One turn or mirror swaps these rows in pairs. Which row does each one swap with?
mopi: -.09 -.28 -.15 .25 -.06 -.29 -.05 .03 .33 .26 .17 .06 .18 -.10 -.14 .07
 .08
tupa: .25 -.22 -.05 -.07 -.07 -.02 -.02 .00 .23 .12 .36 -.18 .07 -.02 -.11
 -.10 .03
Pozi: .22 -.02 .03 .13 -.04 -.07 -.03 -.10 .15 .04 -.17 -.22 .06 -.15 -.05 .21
 .28
Mepi: .06 .10 .03 .17 -.18 .07 .14 -.14 .38 .14 -.02 .10 -.09 -.24 -.10 .15
 .10
riti: -.21 -.04 .03 -.24 -.12 -.34 .13 .21 .32 .02 -.01 .20 .11 -.02 .02 .27
 -.12
Lefo: .20 -.05 .11 .26 -.08 -.26 -.10 .04 .23 .02 -.19 -.27 .02 -.11 -.01 .12
 -.26
bosi: -.17 .00 .16 -.22 .00 .13 .01 .14 .03 -.20 .00 .01 .12 -.11 .01 -.05
 -.21
Gesiv: .11 -.17 -.03 .25 -.05 -.08 -.12 .38 .15 .02 -.05 -.34 .10 -.01 -.13 .12
 .00
peg: -.04 .09 .26 .03 .08 -.02 -.07 .20 .19 .25 -.23 -.10 -.13 -.21 -.14 .10
 -.03
lusuz: .22 -.02 -.22 .26 -.17 -.27 -.05 .28 .39 -.07 .11 -.01 .08 -.04 -.11
 -.01 -.20
nifo: -.07 -.07 -.19 .17 .04 -.10 -.33 .18 .16 .03 .24 .15 .14 .05 -.13 .20
 -.13
pigi: -.06 -.06 -.01 -.09 -.01 .17 -.10 .51 .21 -.06 -.06 .15 .10 -.06 -.07
 .09 .10
Lezom: .09 -.16 -.07 .25 .01 -.31 -.37 .09 .27 -.01 .11 -.13 .04 -.07 .08 .14
 .09
zemo: .04 .17 -.17 .24 -.19 .03 -.12 .19 .05 .03 .16 .07 .09 .06 .04 .19 -.18
ruba: .06 -.15 .05 -.09 .31 -.01 -.27 .12 .13 -.04 .03 .10 .00 .08 -.21 .13
 -.08
fura: .10 .04 .03 .30 -.10 .20 -.16 .25 .20 -.04 -.12 -.09 .12 -.10 -.04 .24
 .08
zusu: .22 -.13 .14 -.24 -.13 -.04 .13 -.07 .27 -.04 .00 .29 .00 -.27 .02 .07
 .00
zav: .00 -.03 .02 .17 -.21 -.18 .02 -.15 .38 .21 -.13 -.23 -.06 -.20 -.11
 -.01 .08
Lof: .01 -.06 .13 .48 -.06 .09 -.14 .09 .23 .08 .01 -.06 .05 -.12 -.07 .11
 -.08
Lisip: -.17 -.18 -.03 -.23 -.06 -.34 .01 .01 .19 -.11 .09 -.01 .15 -.26 .11
 -.07 -.24
tolam: .07 .00 -.06 .22 -.06 -.13 .20 -.14 .16 .02 .12 .12 .04 -.03 -.06 -.04
 -.33
pebe: -.18 .01 .00 -.12 .03 -.25 -.04 .00 .03 .37 .14 .05 .02 -.12 -.20 .05
 .01
fuvu: -.14 -.14 -.09 -.26 -.02 -.08 -.01 .21 .14 -.08 -.08 -.17 .17 .00 -.14
 -.12 .21
kon: .14 .03 .12 .12 -.33 .08 .15 .00 .25 .14 -.16 .06 -.03 -.21 .12 .14 -.14
vorov: -.15 .00 -.09 -.16 .04 -.07 .22 .15 .29 -.10 -.03 .01 .15 -.35 -.22 -.08
 .11
rala: .25 -.18 .03 .08 -.17 -.16 -.08 .14 .51 -.02 .09 -.04 .04 .11 .07 .32
 .04
Par: .01 -.20 .05 -.19 -.02 .15 -.18 .14 .27 .05 .03 .07 .05 -.24 -.10 .18
 -.41
muvo: -.01 -.04 .00 -.25 -.07 -.35 -.31 .16 .21 .01 -.06 .23 .06 -.09 -.05 .14
 .17
Nezi: -.02 -.17 -.04 -.22 .00 .18 .08 .18 .08 -.07 -.04 .11 .19 -.04 -.14 .14
 .23
Doke: -.10 .01 -.02 -.10 .07 -.25 -.05 .40 .16 -.23 -.05 -.12 .15 -.06 -.11
 -.07 -.21
Topup: .06 -.12 -.01 -.14 -.12 -.06 -.10 -.18 .20 -.01 .18 .07 .08 -.11 .04 .13
 -.44
vot: .03 -.05 .00 -.40 -.04 -.18 -.13 -.14 .21 -.05 .18 -.04 .00 -.01 .09 .00
 .04
ziner: .15 -.06 .00 .05 -.11 .08 .27 .32 .11 -.06 .02 -.18 .15 -.02 -.01 -.15
 -.04
zukup: .07 -.06 -.05 -.14 -.08 -.39 -.04 -.09 .06 .11 -.07 .07 .02 -.01 .00 .39
 .13
Dapu: -.13 .13 .12 -.17 -.13 -.17 .09 .15 .16 -.03 -.10 -.24 -.08 -.24 -.04
 -.02 -.29
lele: .13 -.07 -.03 .16 -.03 -.10 -.04 .22 .17 .05 .04 .37 .09 -.08 -.09 .17
 .29
bapul: .12 -.22 -.18 -.09 -.05 -.25 .12 .16 .54 -.12 .25 .07 .04 -.18 -.17 .09
 .03
furif: -.13 .07 .10 -.14 -.14 .17 .15 .15 .20 -.10 -.15 .04 .13 -.31 .00 .07
 -.23
muz: .25 -.23 -.12 .08 -.35 -.30 .05 .00 .41 -.02 .08 .12 .18 -.17 .02 -.03
 -.03
Daz: .08 -.08 .06 -.31 -.03 -.29 -.22 .11 .10 .03 -.21 .02 .06 -.06 -.05 .20
 -.27

Pozi pairs with -> vorov
rala pairs with -> riti
nifo pairs with -> Topup
Par pairs with -> zemo
Lof pairs with -> bosi
peg pairs with -> ziner

One turn or mirror swaps these rows in pairs. Which row does each one swap with?
Vedal: .03 .02 .22 .10 .32 .17 .56 .26 -.31 -.02 -.12 -.37 .32 -.07 -.02 .01
 -.07
dite: -.13 .04 -.06 .18 .01 -.04 .17 .24 -.06 -.01 -.26 -.26 .21 .17 -.09 -.24
 .14
beb: -.07 .28 -.05 .13 .01 .07 .13 .14 -.07 -.09 -.04 -.37 .18 .12 -.13 -.23
 .07
zik: .26 .11 .03 -.18 .28 .09 .14 .23 -.40 .21 -.19 -.03 .14 .05 -.19 .01
 -.20
zeg: .04 .27 -.15 .06 .24 -.05 .10 .10 -.33 .06 -.19 -.47 .36 .17 .05 -.18
 -.24
Pofa: -.01 .08 .21 -.01 .07 .13 -.21 .07 -.20 .25 -.19 -.49 .12 -.05 .03 .01
 .01
Ved: -.17 .07 -.03 .07 .09 .08 .22 .16 -.08 .03 -.13 -.33 .29 .05 -.14 -.25
 .33
dono: .15 .13 .05 -.08 -.09 .15 .18 .17 -.33 .19 -.41 -.46 -.03 -.02 -.15 -.07
 -.01
Gisu: -.24 -.07 .11 .14 .42 .21 -.06 .24 -.19 -.01 -.30 -.63 .31 -.03 -.05 .08
 -.11
kerav: -.10 -.04 .08 .12 .16 .18 .05 .04 -.23 .12 -.47 -.69 .21 -.23 -.08 .04
 .04
moner: -.04 .08 .46 .09 .26 .15 .17 .11 -.32 .02 -.33 -.50 .12 .01 .01 .09 -.11
zom: .29 .07 .01 -.06 .27 .20 .11 .37 -.16 .04 -.24 -.56 .21 .26 -.25 -.01
 -.07
viz: .00 -.15 -.06 .23 .30 .17 .00 .23 -.36 -.25 -.24 -.46 .19 -.18 -.03 .21
 -.16
duku: .01 -.06 -.24 -.14 .19 .23 -.07 .05 -.26 .03 .07 -.51 .16 .18 -.16 .04
 -.01
dilid: .22 .20 -.27 .06 .24 .09 .25 .06 -.33 -.03 -.32 -.43 .31 -.30 -.11 .08
 .13
sop: .03 .14 .06 -.11 .32 .27 .05 .19 -.04 .02 -.31 -.41 .24 .15 -.27 .05 .35
lep: .10 -.01 .01 .10 .21 .16 -.18 .09 -.22 -.25 -.40 -.08 .21 .15 -.16 .00
 .03
Kidi: -.17 -.09 -.14 .32 .36 .07 .13 .28 -.12 -.19 -.19 -.49 .34 -.06 -.03 .01
 -.06
duru: -.07 .07 -.09 -.01 .33 .28 .21 .31 -.15 .10 -.63 -.45 .37 .08 -.11 .01
 -.11
romu: .05 -.04 .01 .02 .26 .22 .63 .11 -.26 .12 -.21 -.36 .28 -.10 -.05 .13
 -.05
zal: .10 .03 -.41 .13 .26 .15 .17 .18 -.16 -.19 -.29 -.15 .14 .08 -.19 .02
 .09
Vuf: .06 -.06 .10 -.15 .28 .38 .11 -.25 -.39 .07 -.24 -.25 .23 .02 -.06 .16
 -.14
diril: .11 .06 .06 .05 .46 .34 -.01 .18 -.33 -.04 -.13 -.17 .33 -.33 -.07 .23
 -.03
Tem: -.22 .10 .00 .05 .36 .17 .08 -.03 -.24 .01 -.33 -.03 .32 .00 .16 .13
 -.20
gov: .07 -.10 .12 -.14 .33 .30 .06 -.14 -.36 .14 -.13 -.18 .16 -.07 -.05 .16
 -.25
ped: .13 -.03 -.11 -.03 .12 .13 .27 .08 -.26 .07 .18 -.55 .09 -.01 -.16 .04
 .02
fes: .21 .02 .06 -.11 .16 .22 .01 .26 -.26 .04 -.02 -.56 .00 -.02 -.29 .10
 .13
zoket: -.05 .16 .06 -.02 .22 .17 -.30 .09 -.26 .11 .05 -.19 .24 .05 -.05 -.11
 -.05
Pirup: -.11 -.01 -.10 .11 .18 .14 .31 -.14 -.41 .09 -.18 -.37 .06 .03 .07 .01
 -.30
Pulu: -.20 .11 -.01 .01 .03 .07 .08 .01 -.13 .15 -.27 -.10 .25 -.05 -.09 -.28
 .15
dopum: -.07 .03 -.03 -.04 .19 -.05 .10 .29 -.34 .26 -.05 -.12 .05 .09 -.11 -.11
 -.23
fimo: .16 .08 .13 -.02 .35 .22 .48 .26 -.29 .03 -.25 -.06 .33 -.09 -.08 .02
 -.18
bufak: .23 .06 .08 -.03 .47 .31 .00 .38 -.12 .05 -.32 -.38 .36 -.04 -.08 .27
 .00
Bimo: -.21 .02 -.08 .04 .30 .08 -.04 .05 -.25 .19 -.50 -.10 .31 -.23 -.09 -.03
 .00
suku: -.16 -.08 -.23 .03 .38 .14 .20 .27 -.23 .16 -.34 -.11 .23 -.31 -.16 .15
 .05
Gozov: .05 -.06 -.05 .07 .30 .14 -.24 .14 -.13 -.16 -.33 -.01 .19 .01 -.18 .00
 .03
Refa: .19 .19 -.08 -.12 .14 .14 .08 .06 -.26 -.03 -.13 .08 .05 .01 -.09 .14
 .08
Fis: -.01 .17 .01 .12 .33 .32 .52 .09 -.20 -.10 -.16 -.43 .35 -.20 -.05 .13
 -.10

dono pairs with -> duru
zik pairs with -> Bimo
Pirup pairs with -> zal
fes pairs with -> Gisu
zeg pairs with -> dilid
gov pairs with -> Gozov

